Each row of Z is roughly a mix of the hidden directions of one of 4 groups.
Z, 108 rows:
[[ 17  17   1  -4  24   1  16   5  -8   7]
 [ 11   5  11 -10  13   1 -20  -6 -23  11]
 [  2  -7  -5   6  31  13  17   7  -1  -4]
 [  2 -19  14  16  -4  -4  23  -1  -6  13]
 [-14  -5   7 -12  -7   1   3  28 -14 -12]
 [  7  -3   9  -2 -20 -16 -18  19  -5   9]
 [-19 -11  13  -1 -15  -5 -18   1  13  13]
 [ 10   2 -15   0 -15   0  28   0  15  -7]
 [-16  13 -11  11  -6  -5   6 -23  13  11]
 [ 32   4  13 -14   4  -1  -1   2  10  -2]
 [ 11  25   0 -12  -5 -18   7 -15   0   7]
 [  8 -14 -13  -5 -21   3  12  -8 -20  -9]
 [ 31  -5   2 -18   7   5  12   5  -4  -1]
 [-16  11 -28 -10   2   4  -6 -11  -3  11]
 [ -1  14  13  26   2 -21  -1 -10  -2   3]
 [ 27 -14  -2 -14   7   9  15  -1 -11  -1]
 [  0  -8  28  -3   6 -10  11   1 -13  17]
 [ -2   5  20   0  -1  -5 -19  11  25  -2]
 [-18  16 -14   7   7 -25  -3  10   4  -1]
 [-23  -7  -4  13   4   4 -13  -4  22  11]
 [ 17 -10 -13   2  25   1  18   5  -1  -7]
 [-28  12   0  12 -13  -7 -15   2   5   0]
 [-16  -9  -1   0 -14 -16  -2 -15  23   3]
 [ 12  -9   6   3  -8   5 -16  27 -15   2]
 [  9  10  -8  -1  16   6   1 -26  -7  19]
 [-14   2  15  -4   5   5 -13  25  17  -2]
 [  2  21 -27 -10   4  -2  15  -1  -6  -3]
 [-18   4 -13  21  -3  -3  -8 -23  -2   6]
 [  3 -14   7  11 -10  -3  30   3  13  -3]
 [-16  -1 -14  -4  -9   1  17   3 -27  -5]
 [  8   1 -10   9 -12 -10  10 -19 -25   2]
 [-13  -3  19   3  22   0 -21   5 -10  -4]
 [ 19  23  17  -6  -3 -14   8   0   8  -6]
 [ -3  12 -12  20   2  -7   4 -27  -5   5]
 [  0   9  14 -23  -3  -6 -21  -3  -6  15]
 [ -9 -12  -1  -4 -14  -4   1  25   9 -20]
 [ -7  -9 -21  -8 -14  10   6 -14 -20   3]
 [  7  15   3  -4  25  -2  19  -4  10  13]
 [ -8  15 -27  -6  -6   4  -5   2  15 -15]
 [ 22 -21   8  -3  -1   3  15   5   7 -16]
 [-27   0   3  23   8  -6  -5  12  -4  -4]
 [  5   6 -27  -8  12  -1   6 -21  -4  10]
 [-18   1  -8  12  18   0 -15   0 -21   7]
 [-18  13 -14  15  -2 -23  -2  -6   9  -4]
 [  9  14   1  11  13  -5   1 -25  -9  17]
 [  3   0  -6  23  15  -5   2  -6 -26  -6]
 [-28   8   5 -14  -1  -9 -14   8  13   1]
 [ 14 -23  -8  -1 -22  -5 -14   5   7  -3]
 [ 14  11  16  -6  -1  -7  -5  14   7  25]
 [-11   6  12 -21 -12  -2   8  21  14  -4]
 [-12  23  10   0   7 -19   4   7 -18   1]
 [ 21   4  -8   0   6  12 -23 -10 -16  -1]
 [  5   2  -9   8   8   0  33   4   1 -14]
 [  8   3 -15  -5  15  10   2 -27   8  12]
 [-16  13 -23 -10  15 -11  -4  10   4   6]
 [ -3   7 -29 -12   4  -8   5   0 -19   7]
 [ -7 -11   2   6 -17  -8  28   3  13   8]
 [  9  -8  13   3   1  -7  20  -4 -19  21]
 [-10   1  15  -9 -11  19 -15  13 -15   9]
 [ -2 -16 -10  -7   4   9  12  14 -26  -5]
 [ 19 -11  -6  14  11   6 -18 -19  -4   5]
 [ -5  -7  -4   3  -8 -32  -2  11 -11 -10]
 [  7 -19   0  -1 -22  17   5 -15   3 -11]
 [-11  -6   2   3  21  -3  16  -5  24  10]
 [ -3  11   7  -4  -9 -34  -2   7  -4   7]
 [ 27  19   3 -10   1 -10   1   8 -11  10]
 [ 21   0  -4  -9  -9 -29   1   2   8   9]
 [-14  12 -14  -7  -7   9 -11 -10 -20  16]
 [  7  21  -8 -19  12  -7  17   1 -14   2]
 [ 10  17  11   7 -10 -10 -19 -19   9  -2]
 [-21  11 -12 -14   3  13 -16   4   1  13]
 [-20  -3  -5  21  17  -4  11  12 -13  -3]
 [ 12   2 -28   9 -10   8  13  -4   9 -12]
 [ 11 -13   1  -2   8   5   1  17 -27 -11]
 [ 28   4   9   4  12  -2  -9 -12  16   4]
 [ 19 -16   4  -1 -12  11 -16  16   7  10]
 [-11 -13 -11   6 -11   8 -21 -10 -20  -2]
 [  2  -9 -14  20  -5  11   4   1  17 -21]
 [-18   8  19   6  -2  10 -19   5  16   5]
 [ -2  16  -2  -4  26 -15  -2  17  -1  10]
 [ 22  -4   8 -22  -6   7  -8   0  19   4]
 [ 11  18  -6 -12 -19 -11  -1 -23   1   0]
 [ 26  11   0 -12  -6  17  -2 -11   9  12]
 [ -9 -22   4   6  14  10 -18  17   8   2]
 [  4  28  11 -10  -6 -15   1  -6   2  16]
 [ 25  -9  -5  -9   3   3  15  -7 -23   3]
 [-22 -12  -3  10  -6  13  -9   1 -13 -19]
 [ 14   8  18 -24   0  -2 -18  -4  -7   8]
 [-21  -7  17   8  14  -3 -19   4 -11   8]
 [  7 -17 -18  -1  -7 -22   7 -11  10 -12]
 [ -5  18  12   3  10   8 -14  -8 -11  23]
 [ 18   0  22 -13   5  -4   1  -5 -18  15]
 [ -6  17   6   3  11  -6   3  13 -29  -7]
 [ 10 -17 -11  -4 -22 -19  -7  -6  11  -5]
 [-34   0   0  10   1  -2   1  10  15   5]
 [-12  24  11  -4 -16 -17  -9  -4 -10   5]
 [ 13   1 -20  14   5  15  -3  -3   3 -23]
 [ -3  -4 -22  17  -4  -1  25  -2  -9   8]
 [ 19  18 -11 -21  -4   5  -5  -2   8 -13]
 [-28  -4  11  11   8  21  -5   4  -1  -1]
 [ -1   0  10   2   6  21  -9 -18  23   7]
 [-11   2   5  -1  10 -11  13   0 -23  23]
 [  6   0  15  -5  -2  -4   0  24 -26   2]
 [ 14   7  23 -11   3  -6   0  21  12  -8]
 [-17 -13  11   5   0  -1  -4   3  27  16]
 [  9  -5   7  18  28  -4   3  15  -7  -5]
 [-11  14   3  -4 -25  -8  -4  -5 -19 -12]
 [-25   9 -10  -9  -7  -6   0   9  22  -8]]

Which three rows in each list fit none of the groups? Every other row fits one group, some only roughly. Give them in the order they come.
  J_490: [  4  -9   2  -7 -32  -6 -17   2   8   4]
  J_158: [-21   6   2  15  -1   2 -25   0  16  -5]
  J_598: [ -3  -3   4  17 -24 -14   2   4 -15 -14]
  J_62: [  7  -9  -8  25  16  13  -6  -1  -9 -15]
  J_849: [ 17 -14  -6 -14 -20   1  -6 -19   6   7]
  J_786: [ -9  21  12   4   0 -15  19  15   3  -7]
  J_805: [ -3  -5  -1   8   9   0 -10  -9 -27  23]
  J_142: [ -5  18  15  -4  15  -2 -14  17 -10  15]
  J_986: [  0   6  -1   4  -4  15  -8 -29 -13  15]
  J_101: [-22  -1  -4   6 -15 -24  -2 -12   4 -10]
  J_282: [  5  -5 -12   4  29  12   8 -18  -1   2]
  J_954: [ -5  -7   0  12  16  -5  29   5 -14   0]
  J_307: [ 11  -8 -17 -21   3   5   6  10 -22   5]
  J_290: [ -5  22  -5   5  17 -12  -2  -4 -14  19]
 -> J_158; J_849; J_282
  J_701: [-14  15   4  -6  11  -4   0  24  18  -8]
  J_807: [-19  -8   6   7  -7 -11   6  -1 -10  28]
  J_908: [  9  -4   7  10  25   0  18   4 -18  -9]
  J_760: [ -5 -11 -14 -18 -15  14  -1 -10  14  15]
  J_739: [-15  -5  13  13  -7  -1  22  12   3  18]
  J_912: [ 11 -10  13 -17   0  10 -20  16  12  -3]
  J_811: [13 -2 14 -6 22 -9  8 23  6 -3]
  J_619: [  5 -15  25  14 -21   1   6  -4  -5   3]
  J_928: [ -3 -10   0  20  13   2 -26  -4  14   5]
  J_989: [  1  -8  -3  -2 -31 -10 -17  -9   0  -8]
 -> J_701; J_739; J_619
  J_965: [ 26  13 -18  -6  -4   8   0  -9 -14   2]
  J_904: [  3  13  -8  -3   4 -29  14  -7 -12 -10]
  J_846: [-10  18  -5 -12  21  -3 -15   2 -17   0]
  J_658: [ -9  -2   9  14 -12  12  -9 -20  21  -3]
  J_346: [-12 -14   2 -10 -24  17  -8  11   2  -9]
  J_253: [-16  -3  10  13   5 -19   5  -6   9  23]
  J_414: [  7  23  -9  12  -2 -21   2   4 -18   3]
  J_650: [  6 -13   0  16 -10  -5  10 -19  18 -15]
  J_482: [ 13 -12   4   4  20   0   5  27   1   9]
  J_314: [  6   9 -14 -13 -16   6 -11 -15  19  10]
  J_408: [ -7   1  -6  -1  -2  -2 -10  -9 -20  30]
  J_271: [ 23  -6  19  17   3   2   8 -18   2  -3]
  J_643: [-20   4 -16  -5  -7   0  27  -4  -5   8]
  J_646: [ 15 -12  -7  -3 -11  28 -14  -4   2  -4]
 -> J_253; J_414; J_314
  J_337: [  3 -17  -2   7  21  24   6   6  10   0]
  J_31: [-13   0  14   4 -17  -4 -26   6  -8 -12]
  J_244: [-17  14 -14 -13  -9 -12   5  -1  -6  20]
  J_318: [  7 -16  -4  22  -4   3   9  -8 -18  18]
  J_20: [ 5 -9  4  6 12 26 15 -5 18 -6]
  J_545: [  3  10   1   1  26  -5  20   2 -16 -12]
  J_858: [-12  17  13   4  -1 -15   7  15  21  -4]
  J_761: [  1  -1  12  26  -2  -9  23   1  -1 -11]
  J_66: [  4   8  -1  29  16  -8  -4  -9 -13  -7]
  J_503: [-30   7   4   2 -13   1  -2 -21   2  -3]
  J_937: [-27  -1  -9   5 -16   2  18  -8   8   1]
  J_232: [-18   2 -20  -8 -22   5  -6  -2 -15   1]
  J_730: [ -9  13  -9   5  20 -10  -4  -6  25   4]
  J_418: [  4   5 -10 -13 -12   5  13 -22  14  16]
  J_347: [ 22  -7  -9   1   9   0  15 -25  -2   2]
 -> J_20; J_761; J_937
  J_787: [-18 -22  -6   3   3  11   5  12  -8 -20]
  J_704: [-15  18 -21  -4  15   2 -10   3 -12  -7]
  J_83: [-18  -2 -25  13  15 -12   1  -1  -8  -1]
  J_698: [ 11   7 -11 -13 -17   8 -20  -2  18  -7]
  J_640: [-21  -6  13  11  17  -9  17   9  -8   4]
  J_301: [ 23 -22   5  -9  -1  -7  11  15   6   6]
  J_773: [ 15 -11  -1  -6 -11  -5  12  11 -28  -7]
  J_469: [ 19 -15   3  20   9  12  -9  -3  -4 -16]
  J_628: [ -5   6  22  16 -13 -11  -6  11 -18   2]
  J_472: [-10 -13  24   5   1  -8  20   9  13  -4]
  J_664: [ 24  11   3  -9  18   6   3  -1 -11 -16]
  J_951: [-12  -2  15   2  -5 -24  -5  14  12  16]
 -> J_787; J_83; J_301
  J_784: [  3   0  -6   4   3   4  16 -35  -1   5]
  J_606: [-12 -13 -18  20 -15   6 -13  -3  11  -1]
  J_433: [ 22  11   8 -19 -10 -16   0   8  12  -5]
  J_134: [  3  14 -14   1  24 -10   1 -18   3  13]
  J_540: [-18   3  11  16   0 -14  14  -3  19  11]
  J_801: [-20   5 -31  10  -4  -2   5   5   4   3]
  J_470: [ -4 -32  -7  11  -1  -4  -5  16   8  -7]
  J_567: [ 17  10  20  -5   1 -11  -1  16 -11 -17]
  J_502: [-13  13  -5  12  10  -9  22  -7  17  10]
  J_8: [ 29  -3  -1   9  -4  14 -17 -10  -2  -9]
 -> J_784; J_433; J_540
  J_694: [-20   5 -21   3 -18   3  -5 -18  -1   1]
  J_987: [-25  26  12   2  -2   0   1  -3 -13   0]
  J_822: [-17 -16   0   5   3  18   1 -11  23   2]
  J_90: [-22  -6   9   9   8   2 -28   5   2  -3]
  J_982: [ -7  12  21 -14 -20  -1 -19   3   1   1]
  J_741: [  4   2  -9  16 -10  -1   6 -33  -2   0]
  J_197: [-15   4  -1  15  20  -9 -10  18  10  10]
  J_122: [  8   0 -19  -1 -22  10  -7  -4  21  -8]
  J_82: [ 18  -3   2   0  13  13 -18 -20   8  13]
  J_737: [ 10   6   9 -22  -6  -7   1  -9 -13  23]
  J_285: [-25  -9   2   7  15   9   9 -10  19   1]
  J_862: [ 10  -8  16   6  -2  21  -4 -24   7   7]
  J_146: [ 22  -9  -9  -5 -22  11 -14  -6   5  -3]
  J_443: [ 11   2 -24  11  -4  15 -20  -8  -5  -6]
 -> J_982; J_197; J_82
  J_839: [ -8   8 -16   9  21   2  19   6  -3 -15]
  J_511: [-16  12   0   3  15 -12  21  -5  -5  17]
  J_614: [ 11 -17  -4   0 -21  14 -20   4  -4 -10]
  J_585: [-11  -7 -20   7  -6  -3 -15 -19  11 -15]
  J_229: [ -4   7 -11 -11   0  -1  35   2   1   6]
  J_796: [ -4   0  17 -16  -4  -8 -27  11  -7   8]
  J_125: [ 15  15   1  12   7 -12  11  -7 -23 -10]
  J_844: [ -9  -2  10   8  -4  -5 -12  26 -22  -4]
  J_453: [ -5   8 -31   2  -3   5 -15  -7  -9  12]
  J_246: [ -3   1   2  24   2  -3 -24 -13 -14  -5]
  J_388: [ -9 -14  -2   9  23 -18  13  14   1  -3]
 -> J_511; J_585; J_796
  J_596: [-30 -13  -3   8  -4 -13   3  -9   9 -10]
  J_145: [  3  13  -5 -17  -7 -12  11  -5 -15  23]
  J_381: [  3   9  -2  -2  18 -29  18   3  -1   3]
  J_665: [ 11  -9  -3  -7  -7  26  -1 -21  -9   9]
  J_300: [-12 -11   4  -2   2  11   3   1 -34   2]
  J_34: [ 16   4  -2  -2 -19 -12 -24  -4  15   4]
  J_505: [  1 -12  20  -4 -20   8  -5  17 -13  -7]
  J_608: [ 32  -8  11  -2  -9   9  -8 -10  -4   4]
  J_869: [  6  10  -7 -24 -20  -2 -16  -3  10   9]
  J_900: [-21   4 -11  13 -17 -18  -2   6   5 -13]
  J_829: [ -1  -7 -22  -4  -9  -9  -6 -19  22  -4]
  J_379: [-15   6  -4 -11 -14  -7 -24  -4   3  19]
  J_209: [  9 -17 -10  24 -14   9   4  -4  13  -9]
  J_492: [-17 -11  20  -3  -8  -7   3   9  23  -2]
  J_40: [ -7  14   6 -17  15   2 -16  12   8 -19]
 -> J_300; J_34; J_829
  J_137: [ 13   0  -1 -33  -8   4  -8   7  -7   8]
  J_831: [-23   6 -19  -4  -8 -12  -4  16   7 -10]
  J_238: [ -8   8   7  18 -13 -24  -2   8 -15  -4]
  J_462: [  1  -3  18  -7  10  -2   0  24   8 -21]
  J_877: [ -6   0  -2  14  25  -2  17   4 -19  -4]
  J_340: [ 10   2   9 -21 -22  -4 -12  -4   2  18]
  J_538: [-24 -19  -3  13  16   2   6   7   1 -11]
  J_281: [  4  -2 -14   0  18  -9  24 -16   6  -5]
  J_709: [ 29   8  -5  -8  -4  20  -4   1 -11  -4]
  J_273: [ 23  16  -9 -11  -8 -18   5 -11  -5  -1]
  J_923: [ 21 -12 -12  -4  11  -7  15  -6  19   4]
  J_680: [ 11   6 -28  13  10   4   2 -16  -3  -8]
  J_401: [-18  18  16  12  -3 -17  -4  10   6  -9]
  J_609: [  2   1   3  -9 -16  -2 -22 -11  -5  25]
 -> J_137; J_462; J_680
